One hidden turn or mirror swaps the rows below in pairs. Which row is each named row swapped with?
k_258: [ -6  24 -19  29 -19 -19  24 -12  19  -1 -17  12  10 -32  -9 -18 -15   5
 -22   5   3 -17 -14 -14   7 -12 -15 -12]
k_177: [-44  12  11 -15 -27   9  -3  -5   4  12 -13  -3  -9 -12  -4  -3   4  -4
  -3  11  25  -7 -14  19  10  26   0  -6]
k_209: [-39  16  14 -26 -20   1  -7 -20  -4   7 -15  -8 -11 -18  -3  -8  18 -11
  -8  13  13 -13 -15   5   9  20   3   0]
k_622: [-17  28 -23  29 -19 -17  14   2  25 -15 -17  18   8 -22  -3 -10   2   6
 -17  -9  -5 -23   3  -6  12  -9 -18 -13]
k_10: [ -4  35 -22  28  -5 -20  24  -7  24 -12 -17  11   6 -31  -6 -14 -11  10
 -19  -8  -2 -15  -1  -5  12  -9  -9 -13]
k_406: [-32   3  13   0 -15   1  -8  29   6  19   4  14  -7   3   4  13 -21   4
  -6  -6  28   1   3  26  22   1   8 -18]
k_151: [-29  -5 -21  -9 -14 -27  24 -19   9  20  -9  -1   9 -18  10  -5  24   4
   1 -37   4  14  -8 -11 -10 -30  11   2]
k_413: [ 13 -46  -6   0  11 -17   2   0 -15  11  13  -2  12  11  -2  -4 -31   6
   3 -10 -14  34  -9  -7  -8 -37   5  28]
k_423: [ -7  -4  18  12  -1   4   4  11   4   2  16 -15  18 -33  42   8  -5  16
  11  23  -6 -10   0   8 -23 -12  -7  11]
k_174: [ -4  -3 -15  -1   9 -26 -13  -6 -21 -32   4  -2  -1  20 -31 -22   9  25
  -5  15  -6 -11 -17  -2  31   9   7   8]
k_858: [ -3  -5   5 -21  31  -6  -2   9 -15 -28   6  -6   1   8 -16   6 -11  15
  -3  26 -21 -26  -3  -4   5   6 -16  22]
k_189: [-21  -9 -18  14  -9 -37  -4 -16  -6   4   2   4  12   6 -22 -31  32  25
   4  -6   7   2 -20  -1  25 -11  29  -4]
k_733: [ -9  -5 -14   4  14 -33  -5  -2 -13 -24  11   6   1  19 -36 -12  14  29
  -6  13  -5 -16  -9  -2  31   9   9  11]
k_581: [ -2 -18  16  35 -38   8  -6 -13   6  11   3  -3  23  -1   1 -38 -19 -14
  12  14   6  16 -16  18  12 -14  25   8]
k_790: [ 14  -3   5 -16  33 -13  -3  13 -23 -27   8 -15   0  -2 -11   4  -9  12
 -10  24 -18 -21  -3  -8   3   2 -18  16]
k_443: [ -2 -20  22  32 -32  14  -7 -13  11  19   7  -7  26 -14  10 -29 -22 -10
   8  16   3  16 -13  12   7 -16  28  11]
k_702: [-20   8  -8 -15  -3  -9  21  -4  -2  -5 -23   2 -16   9 -40 -13 -15 -26
 -26 -23 -10  16   9   4   2  -8 -16  27]
k_67: [  2   4  13 -19  32  -1  -2   5 -13 -24  11 -17  -5  -1  -4  11  -9  14
 -10  25 -16 -21   0  -5  -8  -1 -17  20]
k_219: [ -4  -9   8  30 -26  -4  -4  -6  -6   3  -8   7   7  23 -29 -39 -31 -21
  -4   4   1  30  -5  11  20 -15  11  21]
k_26: [-37  17  15 -26 -15   1   2 -20  -2   7  -9 -22  -4 -10  -2 -18  23  -7
   2  22   8  -8 -21   3   4  18   9   6]
k_553: [-10  -9  18  28 -21  12  -1   0  11  13  14 -11  31 -22  38 -15 -10   4
  14  26   2  -4  -6   9  -6 -16  16   6]
k_375: [ -3 -35   3  11  15  -7 -13  34   2  10  18   6   6  17   0  16 -28   9
   9 -14  -1  18   5  13   2 -33   5  10]
k_215: [-14  -7 -10  10  -3 -28  -8 -19 -15 -10  10   9   4  17 -28 -23  28  22
   2   2   4  -2 -27  -3  36   4  19   3]
k_437: [ -6   6  -6 -14  24 -21  -4   3 -20 -32   9  -7  -6  14 -27  -2  -3  20
 -10  24  -9 -21  -5  -8  19   8  -4  12]
k_240: [-31   0   7   3 -11   6 -17  24  17  15   7  13  -4  -5  11  20 -17   5
  -3  -4  24 -12  -2  22  21   1   6 -18]
k_854: [ 16 -45  -1  -1  18 -19   0  -1 -18  11  12   2  13  12  -1  -6 -24   4
   7 -11 -18  26 -14  -6   1 -38   2  28]
k_997: [-11 -16   6   8   8  -3 -16  39   8  14  13  10   2  19   4  20 -23   4
   2 -20  13   9  12  16  14 -21  -1  -7]
k_54: [ -4 -30   4   8   6  -5 -16  41  -5  13  14   9  -1  19   5  18 -26   2
   8 -19   7  16  10  10   6 -21  -3   5]
k_924: [ -2  -5  14   0  14   2   1  12  -5  -8  14 -21  17 -32  37  14  -8  11
   2  23 -14 -18  -6   3 -20 -10 -11  15]
k_323: [-12   9  -5  -8  -3  -3  16  -5  -7   1 -24   4 -12  23 -34 -15 -20 -30
 -22 -25 -10  20   4  11   2 -14 -16  25]
k_765: [-12  -9   7  26 -30  10  -7  -9   4   3 -14   9   5  24 -22 -31 -31 -26
   0   5   0  26  -8  18  28 -10  10  18]
k_468: [ -9 -12  22  44 -31  12  -9  -9   2  10   3  -1  14   2   2 -32 -26 -15
   9  19   2  20  -6  14  17 -12  22   8]
k_597: [ -8 -14  20  27 -13   9  -1   4   9  13  18 -11  26 -34  41 -10  -8   1
  12  24   0  -1  -8   3  -4 -14   9   0]
k_972: [-19 -23  -2   7  -4   2 -17  33   4  20   9  15  -1  13   2  17 -34  11
   3 -19  12   7   8  15  18 -19   5  -6]
k_533: [ -6  13  -3  -6  -4  -9  11   0   1   1 -21   4 -13  27 -41 -20 -26 -23
 -21 -26 -15  13   5   8  15 -14  -9  19]
k_86: [-12 -19  19  41 -29   7  -2  -4  10  14  10  -7  27 -18  19 -20 -15   0
  23  22   6  15  -8  11   7 -15  18   8]
k_378: [  7   0   2 -15  25 -13   1  10 -17 -23  13 -20   0  -1  -1  16  -5  17
 -13  22 -24 -18   7  -6  -7   3 -21  23]
k_607: [-29  -2  18   3  20 -11   4   0  -5 -20   7 -22  12   9  -2 -19  32 -16
   8   1 -33  -1  12  11   6  -5   6  38]
k_294: [ 16  -3 -23   0 -11 -19  20 -42   0   9 -11  -7   9 -38  -6 -19 -13  14
  -6   7  -8   7 -27 -17 -18 -11 -11  11]
k_723: [-35  -2  25 -23   2  -8   7 -20 -10  -7   3 -27   6   0  -9 -22  34 -10
   4  13 -16   2  -9   5   4   9  17  32]
k_434: [ 12 -42  -7   9  16 -10  -3  15 -13  11  12   2   9  22  -4   2 -28   8
   9 -16 -10  21  -3  -3   2 -40   8  29]
k_65: [-10 -11  15  16  -7   8   7   9   8   5  11 -18  30 -34  42   2  -9   6
   9  24   1  -7  -5   2 -18 -19   4  10]
k_734: [ -1 -20  21  31 -32   2  -7  -9   9  16   9  -7  26 -13  26 -26 -18  -7
  17  19   1  10 -11   7   2 -24  21   5]
k_330: [-11  -1  -5   8  14 -33  -5 -11 -13 -17   3   0  -1  21 -46 -23  11  21
  -5  11  -1  -7 -11  -4  33  10  17   9]
k_118: [-40  11  12 -28 -21   5  -4 -13   1  10  -4 -15  -4 -16   2  -8   8 -10
  -8  14  21 -10 -11  15   9  23   2  -8]
k_603: [ 10  -9 -20  -5 -15 -18  22 -37  -1   7 -12  -6   1 -33  -4 -28 -23   9
  -8   5  -3   4 -24 -20 -18 -19 -17   8]
k_683: [-18  29 -14  39  -4 -18  24  14  28 -12 -10   8  14 -11  -6 -10   0   4
 -15 -15  -6 -18  19   0  19 -12 -14   6]
k_699: [-12   3   7   0 -11  -5  10  -8   0   6 -22   7 -14  24 -41 -26 -25 -30
 -21 -15  -6  21   0  10  17  -5 -10  14]
k_535: [-34  -3 -21   4 -13 -31  25 -11  14  20  -7  -3  13 -23  12 -13  30   2
  -7 -31   1   5 -11 -13 -14 -25  11  10]
k_143: [ -5  -4  -7  -3  20 -22 -13   4 -18 -24   6   1  -1  23 -39  -8  -1  20
  -8  21  -4 -21 -14  -5  28   7  -3  11]
k_283: [-19  19  -9  38   7 -18  14  18  26 -25   0   7  15   2  -2  -3  15  -9
  -5 -12 -22 -16  22   3  21 -16  -3   3]
k_963: [-39  14   7 -14 -28   6  -5  -5   6   4  -6 -11  -7 -14  -2 -10  10  -4
  -1  15  24  -9 -18  11   9  24   2 -16]
k_584: [-22   1  23   2  22 -13   5  -1  -8 -15  12 -18  14  11  -9 -16  34 -15
   5   5 -34   1  12   3   9  -1  12  35]
k_737: [ 22 -34 -13  -7   8 -23  12 -23 -17   8   3 -10  15  -8  -2 -14 -27   8
   2  -3 -12  28 -20 -19 -13 -33  -1  27]
k_253: [-28  -9 -29  -1 -19 -25  21 -12  14  22 -14  -2   9 -22  10  -5  26   6
  -2 -35   2   6  -9 -10 -12 -26   3   4]
k_556: [-41  13  10 -18 -27  11  -6   3   6  10 -11   0  -7  -3  -7   0   0  -5
  -7  10  25 -16  -8  15  10  20   0 -14]
k_222: [-29   7 -15 -18  -8 -20  28  -2  11  13 -21   2  -5 -10   2   2  11 -13
  -7 -42 -11  11   3  -7 -14 -26 -17  14]
k_484: [-30  -2  11   0  24 -18   1   2  -5 -16  12 -11  17  13  -3 -14  37 -17
   8  -4 -32  -5   7  -4   8  -6   9  39]
k_661: [ -7  28 -21  39 -14 -25  18 -11  25 -11 -16  17  12 -24  -5 -17   2  10
 -16   0  -6 -15  -2 -10  12 -12 -13  -7]
k_493: [ 21 -42  -7  -3   8 -20   6 -20 -11   8  10  -5  12  10  -4  -9 -26  10
   5  -8 -18  30 -13 -11  -3 -35   2  30]
k_630: [-19   8 -13 -21   0 -11  27   3   4   1 -18   1 -16  12 -28  -9 -12 -23
 -22 -32 -18  11   4   2  -1 -19 -22  21]
k_179: [  8 -42  -4   9  20 -16  -4  15  -7  14  16   5   4  25  -3   3 -26   5
   7 -19  -9  27   0   2   4 -36   1  17]
k_578: [-22   8  18  -1  16 -15   6  -4 -14 -17  10 -11  10  15  -5 -17  33 -15
   3  -2 -38  -2  11   2   2   0   6  40]
k_632: [ -8 -10  20  15  -5   8  -3   6   5  11  12 -15  24 -32  47   4 -11   4
  14  25  -6  -7  -5   7 -16 -15   4  11]
k_624: [  2 -32   6  14   3  -7 -10  27  -4  14  17  12   5  23   3  17 -27  11
   4 -19  -7  17   6  12  16 -36   5  12]
k_908: [ 15   1 -23   1 -11 -12  20 -27   4   2 -18  -7  12 -42  -6 -20 -18  13
 -14   8   1  -2 -30 -21 -13 -18 -11   1]
k_828: [ -2  20 -27  18 -13 -20  22 -26  16  -4 -21   6   2 -37  -8 -25 -16   9
 -18   4  -5  -7 -20 -11  -1 -14 -18  -4]
k_816: [ -5  -8  18  21  -8  11  -3   4  13   9  13 -15  27 -34  42  -3  -4   4
  15  23  -2  -6  -9   6 -15 -16   6   8]
k_720: [-13   8   6  -7 -13  -5  12  -6  -3   4 -22   7 -11  26 -37 -16 -23 -27
 -25 -19 -11  20   6   9  16  -7 -11  21]
k_343: [  6   2 -14   7 -16 -21  28 -30   5   9 -22  -1   5 -34  -1 -23 -18  12
 -18   8   1   5 -29 -22 -13 -17 -14  -4]
k_284: [-34  -5 -27  -6 -12 -26  21 -19  20  20 -10  -9   8 -22  10  -5  25   9
  -4 -34   4   9 -10 -12 -11 -15   5   8]
k_761: [ 18 -45  -6   1  14 -21   2   6 -13  10  17  -3  11  17  -4  -4 -25   6
   5 -15 -12  27  -4  -6  -3 -38   5  27]

k_603 is swapped with k_67
k_858 is swapped with k_343
k_581 is swapped with k_997
k_733 is swapped with k_661
k_535 is swapped with k_484
k_493 is swapped with k_423
k_378 is swapped with k_294
k_556 is swapped with k_699
k_734 is swapped with k_375
k_632 is swapped with k_413
k_177 is swapped with k_720
k_253 is swapped with k_584
k_283 is swapped with k_189
k_630 is swapped with k_26

One hidden turn or mirror swaps the rows below in pairs. Which row is each named row swapped with?
k_899: [-30  13 -52   4 -21 -19  20  -6  -1   4  13  -8  37 -28 -20  -3]
k_245: [-47  30 -29  -2   2  23   8 -14 -18   0  38 -27  14 -22 -21 -40]
k_893: [-19  45 -17  -5  11  13  24   6  -3   2  20  17  38 -11 -36  16]
k_711: [  0  17  -4  -7 -14  -6  14  -1 -18  -1  13 -39  25  -8 -13 -51]
k_232: [-38  25 -17 -29 -24 -12   2 -11  -4  17   9  17  13 -18 -30   2]
k_682: [-25  15  17   8   4   1 -10  17 -42  26  21   6  23   4  -6 -31]
k_27: [ -8  -9   1  15  -9  28   7 -19 -27  -4   5  -8   8 -16  -4  -6]
k_427: [-28  22  30  14 -23 -23   8  -2 -23  12  44 -23  15 -18  -6 -34]
k_502: [-18  17   6  -1   0   4  58 -18   0  -3  32 -22  20 -17 -14 -17]
k_428: [-36   2  34 -18  -8  11  27  10   0  -9  17   4  23  -1 -21 -16]
k_416: [-80  14 -25   1  -8  -4   8 -12 -10   5  26 -10  26 -12 -21  -4]
k_105: [-61  14  -8  21   4   1  10  15  -9  -8  23   7  49 -33 -21   7]
k_700: [-25  23  -7  14 -24 -19  13   3   4  41  46 -10  31 -35 -31 -28]
k_382: [-10  39   3 -11  10 -23  13   7 -41  -8  46 -13  19  -1 -22 -24]
k_328: [-16  28 -26  22  -7   6 -12 -22 -23 -19  54 -15  26 -22 -36 -21]
k_569: [-46  15 -23  23  -1  -9  16 -11 -20   7  20  37   1 -11 -12  -8]
k_415: [-17  25  -5 -20  10 -18 -10  16 -35  26  27   3  41   0 -10 -23]
k_208: [-38  29  23   5   3 -11 -16 -30 -14  -9  16 -14  39  -4   4 -20]
k_681: [-10  50   9   1 -17  -6   5   3   7  18  21  -5  14 -39 -31 -40]
k_618: [-27 -15  24 -11 -31 -11  11  -7  -9  19  36  -4  27   4  -8 -17]
k_448: [-53  20 -15  -4  -5  -5  29 -19 -27 -19  38   4  39  -6  12  -8]
k_861: [-20  13  -2  29  16 -15  22  -6  -7   8   6   9  62  -9 -10  -8]
k_488: [-29  41   3   9 -34  17  18   1   6  22  12  -3  43 -16 -48 -25]
k_287: [-35  29 -40   1  13  10  -3  10 -14  -1  39 -16  18 -26 -45  -6]
k_929: [-30  28 -34  26 -26   9  36   2   8 -14  15  -3  25  -2 -33 -19]
k_248: [ -6  19  18  -6 -23   5  -4  18 -20  -7  29 -14  59   2 -31 -16]
k_466: [-32  15 -20  29   5   0   8   8 -14  12  24  28  47  15 -30 -21]
k_650: [ 18  27  14  -9   2   8 -14 -15  -8  -2  33   5  12 -15 -26 -11]
k_460: [-24   3 -11 -17  -3  -1  -6 -22  -4  14  32 -21  55 -31  -4   1]
k_905: [-23   2  36  15  -7   7  -2  -2  -6 -13  25  -6   7 -27 -16 -36]
k_71: [ -9  18  -3  21 -29  24  -6  -6 -34   3  22  21   9 -10  -2 -29]
k_979: [-24  20 -23 -10 -11  -6  30 -10 -15   5  22  23 -17 -12 -16 -13]
k_431: [  1  20 -11  14 -27   2 -27   2 -13  -2  27 -22  47 -12 -13 -35]
k_57: [-32   8  -2  -2  -2 -15   0  -3 -17 -25  47  16  40 -32   2  10]
k_509: [ 13  25  -6  11  -3   1 -35  -9 -10   3  29 -11  23   0 -19 -10]
k_890: [-41   6   5  21 -23  -5  31  -2 -14   4  25 -11  15  -4 -23  27]
k_358: [-27  25 -21   5 -25   0  18 -25   5 -39  27  17  23 -14 -28  -5]
k_802: [-21  54 -21  18  -8  15  32   3   2   2   5   7  22   1 -27   3]

k_71 is swapped with k_466
k_460 is swapped with k_502
k_618 is swapped with k_448
k_509 is swapped with k_802
k_358 is swapped with k_248

